Small tables with named rows and columns. After each table, cells are looked up by row and column.

zim =
         liram  bimu
govopin     24    93
bab         23    92
gido        21    89
sidosef     17    88
zokel       18    88
tolup       24    92
bavuga      22    90
kizonu      22    90
viz         22    91
zos         19    88
dukapu      20    89
vap         17    87
fupos       20    89

What is the liram of bavuga in zim?
22
What is the liram of tolup in zim?
24
What is the bimu of dukapu in zim?
89
What is the bimu of tolup in zim?
92
What is the liram of vap in zim?
17
What is the liram of gido in zim?
21
What is the bimu of fupos in zim?
89
What is the bimu of kizonu in zim?
90
What is the liram of zos in zim?
19

bol.tsv
	gil	tonote	vuko	zem	vin	nebev
kugunar	23	64	32	18	24	24
rek	24	43	37	17	22	25
tatad	20	63	29	18	30	22
zof	20	59	28	18	30	22
sen	26	75	27	19	25	24
zar	22	43	37	17	24	24
temifus	30	72	33	20	21	26

What is the zem of tatad in bol? 18
What is the nebev of zar in bol? 24
What is the gil of kugunar in bol? 23
What is the tonote of tatad in bol? 63
What is the nebev of kugunar in bol? 24
What is the zem of sen in bol? 19
What is the gil of temifus in bol? 30
What is the vin of rek in bol? 22
What is the vin of kugunar in bol? 24
What is the vin of tatad in bol? 30
What is the vuko of zof in bol? 28
What is the vin of zof in bol? 30
What is the gil of sen in bol? 26
What is the vin of sen in bol? 25
What is the nebev of rek in bol? 25
What is the nebev of temifus in bol? 26
What is the nebev of zof in bol? 22
What is the tonote of sen in bol? 75
Row with the largest zem: temifus

botuf =
	vuput	pekanoz	revug	negevuz
zom	-59	-59	-44	-59
komo	-56	-56	-26	-56
gizif	95	95	-43	95
tasa	-30	-30	31	-30

vuput of gizif: 95
revug of komo: -26
vuput of tasa: -30
pekanoz of komo: -56
vuput of zom: -59
revug of gizif: -43
negevuz of gizif: 95
revug of zom: -44
pekanoz of tasa: -30
vuput of komo: -56
revug of tasa: 31
pekanoz of gizif: 95
negevuz of tasa: -30
Which row has the largest pekanoz? gizif

Table nolof
,lan,repufab,fabutif,sal,mib,ziba,nog,mobinel,rigud
sezu,5864,5919,7322,3624,3326,6528,2892,3258,4124
teto,6272,4085,6132,8602,4433,5043,1087,3558,3776
vosug,5024,4819,3196,4187,7351,1810,6413,6205,5338
rezanit,5062,5972,4107,4876,2060,8743,5524,4744,4200
sosit,4315,5683,5012,3317,4449,7084,4590,3544,4748
lilimef,4520,6064,6452,513,5781,5508,4545,3545,4302
vitaf,4892,4785,6133,1865,3602,6074,4430,3628,3944
zagesu,3267,2864,4996,7844,5355,5271,3656,4497,3251
fura,3599,7086,6397,2139,3708,3529,6223,2594,4247
dazenuf,6055,4955,4083,4348,2418,7367,4867,3849,3683

fabutif of rezanit is 4107
lan of fura is 3599
ziba of vitaf is 6074
repufab of zagesu is 2864
nog of sosit is 4590
repufab of lilimef is 6064
mib of dazenuf is 2418

fuf
         sut  lumek  ras  lif  nuveme  sege  nalo  sagesob
losed     19     -5   15  -29      -9    -7     8      -10
vuk        4     12   16  -12     -55     8     7      -36
tusuro    11    -21  -12    4     -50    -9     6      -50
duv        4    -62   67  -37      26   -20   -22       30
rol      -10     -3  -22  -17      18   -17    -8      -13
geg      -22     15  -12  -21     -31    -1   -11       -5
kuvepam  -20    -45   23  -19       9   -21   -17       -4
risab      3     -5  -31  -35      14    -4   -14       -2
meze      -6    -41   31  -12      16    -9   -13        4
rimos    -10    -25   -3   -6      -7    -8   -26        0
moko     -26     -2   -3   -5     -11   -16   -16       30
rasiku   -13     -1  -12    8     -37     7    -1      -28
bet       -8     -8  -16  -12     -10   -13   -15       -9
sotel     -4     -1  -10  -21     -38    10     0      -34

sotel, lumek => -1
bet, lif => -12
risab, sagesob => -2
kuvepam, sege => -21
moko, sut => -26
sotel, nalo => 0
bet, sege => -13
rimos, ras => -3

